Rotation paths and how fast each direction turns (deg/step):
Each turn is a multiple of 5 degrees from 10 to 175, or 0.
Each row of a path follows its step; steps can be skipped.
Path 1:
step 0: [-38.0 -19.0 -13.7  -0.9  13.5   4.9  25.0 -11.5  -2.2  -7.7  -2.3  -0.4
   1.4   7.4  -1.7  11.4 -24.8  -8.5  19.5 -26.6  11.2 -10.0  -6.0 -35.6
  38.2   0.9 -14.2 -19.1 -11.4  10.2 -11.6  12.8  16.8  -2.5  16.7   4.7
  14.7  12.9  -7.0 -16.8  -3.7  -5.7  -9.6   3.8  16.7   3.5   9.9   0.7]
step 5: [ -2.4  -7.7   4.8  -1.1  18.7   2.9  -1.6  -9.7   2.3 -25.6 -28.4 -34.0
   1.3  12.5  13.6  -0.9 -15.0 -12.5 -12.3  21.2 -12.1  -5.7   0.0 -18.2
  -0.2   0.5 -11.3  -0.9  23.0  -8.1  14.0 -15.8  14.0 -20.7  21.8  22.2
  -3.1  22.9  12.5   3.5  -5.8   2.1 -15.0  15.8  36.4   0.0 -22.6   5.4]
step 7: [-15.1  10.1  30.2  21.4  19.1   8.4  -4.4  -3.3 -10.6  -0.5 -20.4  34.7
  12.5   8.7 -15.5   9.4  -2.9  18.2 -10.5 -21.4  30.3  16.4  13.5   4.2
 -28.3  -6.4   6.8   6.3   7.9   9.5   3.6  30.5  -0.8   5.1 -20.9   3.9
  -9.4  -8.8  -2.6 -10.3  -8.6  -1.3   0.4  -6.8 -20.5   3.9  -2.0  28.9]
step 9: [-21.7   4.9 -13.8   7.4   4.1 -16.8   7.8  19.2 -15.8  -7.1  18.6   1.7
 -18.9  -0.6  24.8 -18.6   2.4  -7.7  13.8 -12.7  -7.7  18.0   6.9   7.4
  27.7   6.7  13.0   5.9  29.4   0.0   0.4  -4.0  -6.6 -11.5   2.3  -7.9
  24.0  -5.4  -5.2   7.0 -13.2  27.3  24.1 -12.0   8.9   9.3  -8.7 -42.1]
step 15: [ -7.4 -25.4  12.7  39.9  14.6   7.4  -6.4  32.7  -6.4   8.4   8.5   4.0
   5.9 -11.1  -9.9   1.3  36.8   2.6 -10.2  -0.4  -5.7  16.7 -10.6 -22.5
 -13.5   2.9  -8.7  -2.0   3.2  17.4  25.4  10.8   5.2  -9.0   7.6 -26.6
   2.2 -19.0  19.4   7.9  -5.4  13.7  -8.9  -2.4  23.6  14.5  11.8  -8.1]
step 18: [  5.9  20.4  11.3   8.5  -5.0  10.6 -18.5  20.7  -8.3   1.3   7.3   7.4
  -7.7 -36.3   5.3  29.0   7.8 -16.6  -6.9   6.4  18.2   6.3 -11.5   8.1
  -3.6  -9.4   4.6  15.7  -2.9  14.2 -11.4  -7.0  -1.0 -17.0  -4.6 -36.5
  -7.8  -3.6   8.6  -6.4   9.8  51.8  -6.3 -15.7   7.9 -10.9   0.2  11.7]
step 19: [  9.6  11.9   6.5 -28.6 -15.5  24.2  -9.6 -26.3  -5.3  11.1  12.3  10.7
  14.1   8.7   7.5   3.2  -2.9  24.3   2.0  26.4   9.3  12.5  10.9  -0.5
   8.7   4.1   4.9  -4.2   3.3  18.2  -3.3  26.7  12.7   8.5 -19.6  15.9
  26.0 -22.8   1.8  13.9  17.2   3.7   8.1   1.8  38.1  10.7  10.6  -7.2]
step 24: [ -2.3  18.3   6.0   5.7   1.2  36.4  -6.8 -17.8   2.1 -25.1  12.8  -5.9
 -10.1   0.3   3.3  10.8  33.8  -3.4   8.5   2.3  -7.3  -4.8  12.7  26.0
 -19.6   9.2  10.1   9.2  11.6   4.7  29.2  14.5  -6.6  -1.6 -16.7  -7.3
   0.1  -0.4  24.7  12.4  47.3  -6.6  -2.9   2.6  -7.5  -4.8 -15.8  -8.3]
step 26: [-35.2 -11.5  -0.9   6.1 -13.3  -2.4 -13.0  16.2 -15.5  11.2  12.9  21.9
   8.2  -7.3   4.5   0.7  -1.8 -19.9 -10.0 -19.8  20.5  -4.5   3.6 -15.0
  16.0 -13.2  -8.5  -8.7 -35.2 -16.2   1.7   7.1  -5.6 -10.0  22.1  -3.6
   3.8  26.1 -26.2  13.6  15.2  12.9  26.2  10.2  11.6  -0.1  20.2   5.2]
step 28: [  8.6   7.2  -3.5 -17.3  10.1 -11.9 -23.4  16.9   3.1  11.7   6.6 -26.8
  18.8  -5.8  22.1  13.0   3.0 -14.3  30.2  39.0  -1.8 -24.7  -5.6   5.1
 -15.9   6.0   0.0  -4.1  10.7  -5.8 -23.2  12.7  -2.2   4.6 -10.1  21.6
  -6.4 -25.1   2.6 -25.7 -12.4 -11.9  18.1  -6.3 -13.1  -8.2   3.5 -13.2]
Speeds:
[ -4.0  -0.3   4.2   0.9  -9.8   8.8  -1.0   3.9  10.2   1.4   2.4  -4.2
  -5.9   9.5  -2.8  -1.8 -10.2   0.5   0.2  -1.3  -3.0  -2.6  -7.0  -1.7
  -0.5  -3.3  -0.8   9.2   0.3   1.0  -2.9   1.7   3.7  -6.5  -4.9  -3.8
   3.3  -3.9   3.4  -0.6  -0.7   2.2  -1.4   5.6  -0.4   1.2   3.9   2.3] -> 20
[  3.5   1.5   2.1  -0.4   3.0  -5.2  -2.2   1.5  -1.7  -0.8  -3.0   3.7
   2.7  -1.8  -8.7   3.4   1.4   3.8   4.8   3.0   1.6  -2.9   0.5   2.0
  -0.1 -15.8  11.2   5.4   2.0  -4.8  -4.5  -0.1   7.1  -2.5   0.4   0.9
  -3.0  -0.1  -5.1  -8.1   2.0   0.1  -1.5   4.7  -6.7  -4.7   2.8  -0.3] -> 70
[-1.4  6.0  0.5 -0.6 -8.8 -5.2  1.0 -1.3 -7.2  2.6 -2.6 -9.0 -4.6  2.7
 -6.3  0.8  2.1 -8.0  1.0  1.9 -2.5 -1.5 -1.3  2.0  0.4  3.5  3.9  1.1
  8.2 -0.5  3.0 -7.8 -1.5 -1.6 -1.4 -0.4 -3.1  2.4  3.5 -5.7  0.4 -2.1
 13.8 -2.9 -3.8  4.0 -5.5  4.4] -> 95
[ -5.1   4.6  -3.9  -7.0  -1.0   6.8  -1.3   1.1   3.1   1.2   1.2  -4.9
   5.2  -1.3  -4.8   4.9   2.7   4.3  -2.3  -0.1   1.2  -1.1   2.1   1.2
   3.7   1.8  -0.1  -1.0   7.4  -5.6   0.8  -7.5   7.7   3.0  -2.9  -3.0
  -0.1   7.5   1.3  11.8   0.8   5.6  -4.9  -2.9  -0.7 -10.8  -3.1   3.6] -> 55
[-4.7 10.5  1.0  1.7  2.2  0.7  6.2 -1.2 -2.1  1.5  9.8  4.0  0.8 -4.3
 -3.3 -3.2  2.4  3.7  0.6  8.4 -4.8  1.4  1.0 -0.5  2.4  0.9 -1.4 -3.6
  3.8  9.1  1.3 -5.8 -1.2 -6.6 -0.5  3.0  5.7 -0.3  2.1 -0.5  4.8  2.2
 -2.7 13.0 -0.9  2.3 -1.5 -7.0] -> 70
[ -5.5  -1.6  -0.5   9.2   0.7  -9.2   1.7  -1.4   5.5   3.6   0.7  -2.8
  -7.5  -6.1   0.7   1.8   3.4   4.6   5.4  -5.2   1.9   2.2   1.4  -3.5
   7.3  -1.3  -3.1   1.2  -4.2  -2.0   3.3   4.8   3.0  -2.0   0.8 -12.9
  -0.7   1.3   3.7   1.4   8.3   5.5   3.0  -2.3  -5.7   0.3  -3.8  -3.9] -> 125
[  5.0  -7.8   3.6   1.8   0.4   0.6   4.5  -5.9   6.7   7.6   1.3  -8.4
  -8.3   0.5   0.0   3.0  -0.6   5.1  -3.7   0.5  -2.7   3.9  -1.8  -2.6
 -10.9  -1.9   7.2  -5.4  -1.8  -0.5   7.4  -7.9  -0.5   0.2   4.4   6.6
  -2.9  -2.0  -5.1   3.6   1.4  -0.2  -2.4   1.7  -2.3  -2.4  -3.5  -2.4] -> 40
[-0.3 -5.8  4.3  2.8 -1.0  4.8  3.9  3.0 -4.7  3.1 -4.9  8.6 -6.5  1.6
  1.3 -6.3  6.5  3.7  3.3  5.6  2.2 -4.7 -0.7  5.2  3.6 -2.9  4.7  3.1
 -5.0 -3.0 -2.5 -5.2 -0.7  4.7  1.4  3.3 10.9 -3.9  5.6  8.6  1.4  2.3
  4.9 -1.9  0.7  0.0 -5.2  5.2] -> 65
Path 2:
step 1: [  8.9 -23.6 -25.8  11.1   4.2   8.4   9.3   1.6 -15.0  -9.9   4.8   9.5
  -2.2  14.0  10.4   5.9 -18.5  -7.7   7.9  -6.6   5.4  35.2   6.3  -0.7
 -15.3   3.7  29.9  32.9  16.5  13.9   8.2   7.5   8.8   1.7 -21.8 -12.4
   6.1 -11.5   4.0   3.3 -20.6   0.0  26.2   6.3  20.1 -15.4   5.9  -1.6]
step 3: [  6.7   1.4   9.8   1.8  17.3   0.0  19.3 -13.9 -20.4 -12.2  -0.2  18.7
 -10.3 -15.3   7.6  -1.8 -16.1 -15.9   9.7  14.3  23.3   1.5 -11.1 -15.2
 -20.9 -15.4   1.8  21.5  16.6  31.3 -11.1 -29.7   7.4  -3.2  18.3  19.6
   8.0 -14.9  21.2  -2.2   5.1   1.7   5.3  13.8  10.0   7.5 -10.1 -10.1]
step 4: [ 17.3  14.4   7.1  24.2  14.3  -0.1  -4.1  -1.0 -35.9   0.8  24.9  13.1
   0.0   2.0  11.5 -19.2  -5.9 -27.5   8.7 -21.7  10.5   9.0   3.2  12.9
   9.9   5.2   8.4   9.5  23.8  26.1  -4.3  30.7 -19.7  15.7   3.8 -12.9
 -10.8 -11.2  -5.0   4.3  -5.6  -9.6   5.6  -4.1  -1.1   4.1  12.2   1.7]
step 8: [ 18.2  32.1  27.0  12.9  -6.1 -15.1 -16.0  -8.5 -21.7   3.5   9.7  -2.3
  18.2  14.7  -7.1 -13.5 -12.0  -4.9   4.5 -15.8  18.0  29.7 -12.6  -4.5
  -2.3  -3.4  -7.1  12.4  30.8   6.1  -4.0  -9.7   9.0  10.3 -23.0   1.8
 -12.4   1.7  14.5 -14.1  -9.8  -3.3  22.6   1.2 -11.2 -14.5   5.4  -4.3]
step 10: [ -6.3  14.5 -12.4 -12.6 -12.7  -4.7 -23.7 -28.8 -14.5  17.9  -9.1  15.7
  -0.3 -10.0  16.3   5.2 -12.6  -7.3  -2.1  14.6   3.1  12.5 -23.9 -13.1
  -3.4  -0.9   7.6  20.1  31.1  -7.0   7.9  -3.4   3.8 -10.8  -3.9  15.2
 -22.0   1.4 -22.5   2.3   4.9 -14.7   7.0   8.4 -12.7  21.2 -22.7 -24.1]
step 11: [ 14.4  13.1  35.1  14.9   1.5 -10.6  10.7   4.8 -16.4  23.9 -18.5  18.9
  -9.4   9.0   7.7 -19.2  12.9 -14.8  -0.3  -0.3  12.7  14.4 -15.4  20.2
  11.6 -19.0 -21.9   9.6  -1.2   6.2  -6.0 -27.0 -11.1   1.3  13.2  -1.4
  -5.2 -15.4  -4.0  -8.3  -1.9   1.9   4.1  21.3  -4.6   8.0   2.2 -30.9]
step 21: [  5.8  13.2 -10.4   5.2 -14.1  -4.5 -10.7 -30.4 -10.8  -1.3   2.0   7.3
  -0.2 -14.4  -4.1  28.5 -20.7  -7.6   9.7  -1.9   0.8  -4.3 -24.7 -28.9
 -22.0  16.3  -1.0  -3.2  26.6   8.0  12.3   9.3 -12.1 -13.5  -8.1   0.3
 -19.5   9.9 -10.4  -6.0   7.5 -10.4  35.7  14.9  -3.7  19.7   6.8  -3.7]
step 28: [ 18.9   7.8 -16.8   9.5   3.8  19.7  23.9 -11.3   8.7  20.3  -1.2  22.3
  10.7   5.5  14.3   7.4  -3.3 -20.8  16.6 -26.1 -22.8   9.6  -2.3 -14.6
 -15.4  -3.5   5.6  14.2  13.4  10.7   7.4  -0.8  14.2 -13.8  -8.5  16.2
   8.5 -22.3   9.3 -13.5  -6.4  10.0  17.5  -0.7  16.7   1.6  -0.9 -31.4]
step 29: [  5.9 -16.9 -25.1  15.6   2.7   0.7  -4.8 -31.7  -6.6  10.2   3.1  15.5
  -9.2  13.2 -20.6  -6.7  -6.2 -31.8  -4.7  -2.2  19.1  11.0 -15.6  15.2
  10.6  12.1  14.7  -8.1  16.7   8.8  26.9  -3.9  -8.0 -13.0   7.9 -11.8
 -18.2  -7.0 -26.2  -3.2  -7.6   2.3   1.6  18.8  -1.2  24.4  -6.8  -9.2]
step 31: [ 13.7  -2.1  -9.8   7.4   5.1   6.9  12.4  -0.6  -1.0 -14.7  12.1  20.2
   5.2  14.7   8.4 -15.1 -12.9 -34.2   8.7 -20.6 -10.6   9.1   1.7  30.5
   3.7 -13.7  10.7  11.4  19.2  13.0 -26.5   4.2  21.7  18.2  -6.0  -1.5
 -26.2  -7.8   5.5  -9.1  -8.4 -11.6 -13.5  14.1  20.7  -0.5 -21.6  -0.6]
Speeds:
[ -1.4  -1.3  -5.8   3.9  -2.5  -5.8   3.8  -0.9  11.1  -1.4   0.0   5.7
   4.0   2.5  -0.3   4.4   3.1  -1.2  -5.3  -6.7  -3.9  -4.0  -5.3  -3.9
   0.9   3.1   1.8  -6.8  -6.1   8.7  -0.1  -0.3  -3.9  -6.3  -1.1  -0.6
  -4.6   3.2   2.9 -10.2  -7.0  -0.1  -2.0   0.6   5.8   3.0  -2.5   4.7] -> 10
[ -1.7  -3.6   1.5   1.0   0.3   9.0  -5.7   6.6   7.9  -1.9  -0.9  -4.4
   3.1   0.8   2.9  11.4  -6.8  -0.7   4.7   3.7   4.7  -1.9   3.0 -10.0
   0.7  -4.1  -4.6   6.1   2.0   4.3   0.2  -3.9  -1.2  -1.8   3.5   6.6
   5.1   1.1  -3.9  -1.7  -6.9  -2.0   5.0   2.1  -3.0   4.7   0.3   2.5] -> 160
[-4.5 -4.8 -1.7  5.6 -3.8 -3.0 -4.9 -5.1 -2.0 -4.9  2.5  4.5 -2.9  2.1
 -4.7 10.3  2.5  0.0  5.0  4.0 -7.6  1.1 -0.1  0.9  7.4  4.3  3.5  0.3
  8.0 -4.5  2.0 -4.9 -4.0 -3.1  2.7 -5.3  2.7 -0.9 -5.0 -1.9  1.2  5.7
  5.6 -7.5  1.2 -8.8  3.0  1.3] -> 90
[ -0.4   1.8  -6.0  -0.7   5.2   0.6   4.3   6.5  -4.8   3.5   2.6   7.6
  -2.5  -1.0  10.4  -0.8   2.0   0.8   2.8  -4.2 -11.2   3.2   9.7  -2.1
   0.8  -1.0   7.4   7.1  -6.1   0.8  -1.8   3.4  -3.8   4.8   0.0   5.1
   1.4   3.1  -5.5  -0.5  -3.3   3.9  -0.4  -6.1  -2.9   2.4   1.6   3.4] -> 135
[ -7.2   3.9   2.7   4.8  -4.3   7.5   5.0   4.5  -3.0  -0.1  -1.4  -0.5
  -5.1   0.5   6.3  -1.7  -2.3  -2.8  -6.1  10.2  -0.1  -5.9  -1.9   5.6
   1.6   4.9  -1.3   0.4   4.5  -2.4  -0.1   1.7  -5.0   3.3  -2.4   4.6
  -0.7  -3.6  -3.8 -11.4  -1.7  -7.6  -8.0  -0.8   4.9  -3.4   1.6   0.4] -> 55
[ 8.0 -5.5  1.3  2.0  4.1 -1.8 -5.9 10.7 -2.3  8.5 -1.8 -1.5  2.9  4.6
 -1.2 -3.0  1.2  3.6 -1.4  5.6  9.2 11.4  0.8  1.6 -0.2  3.2  4.7 -2.6
 -0.2  0.5  4.5  0.6 -4.8 -2.0  1.2 -4.2 -3.4  1.8  2.9 -6.0 -4.3  1.1
 -0.8 -1.9  0.2 -4.0  7.6  6.6] -> 100
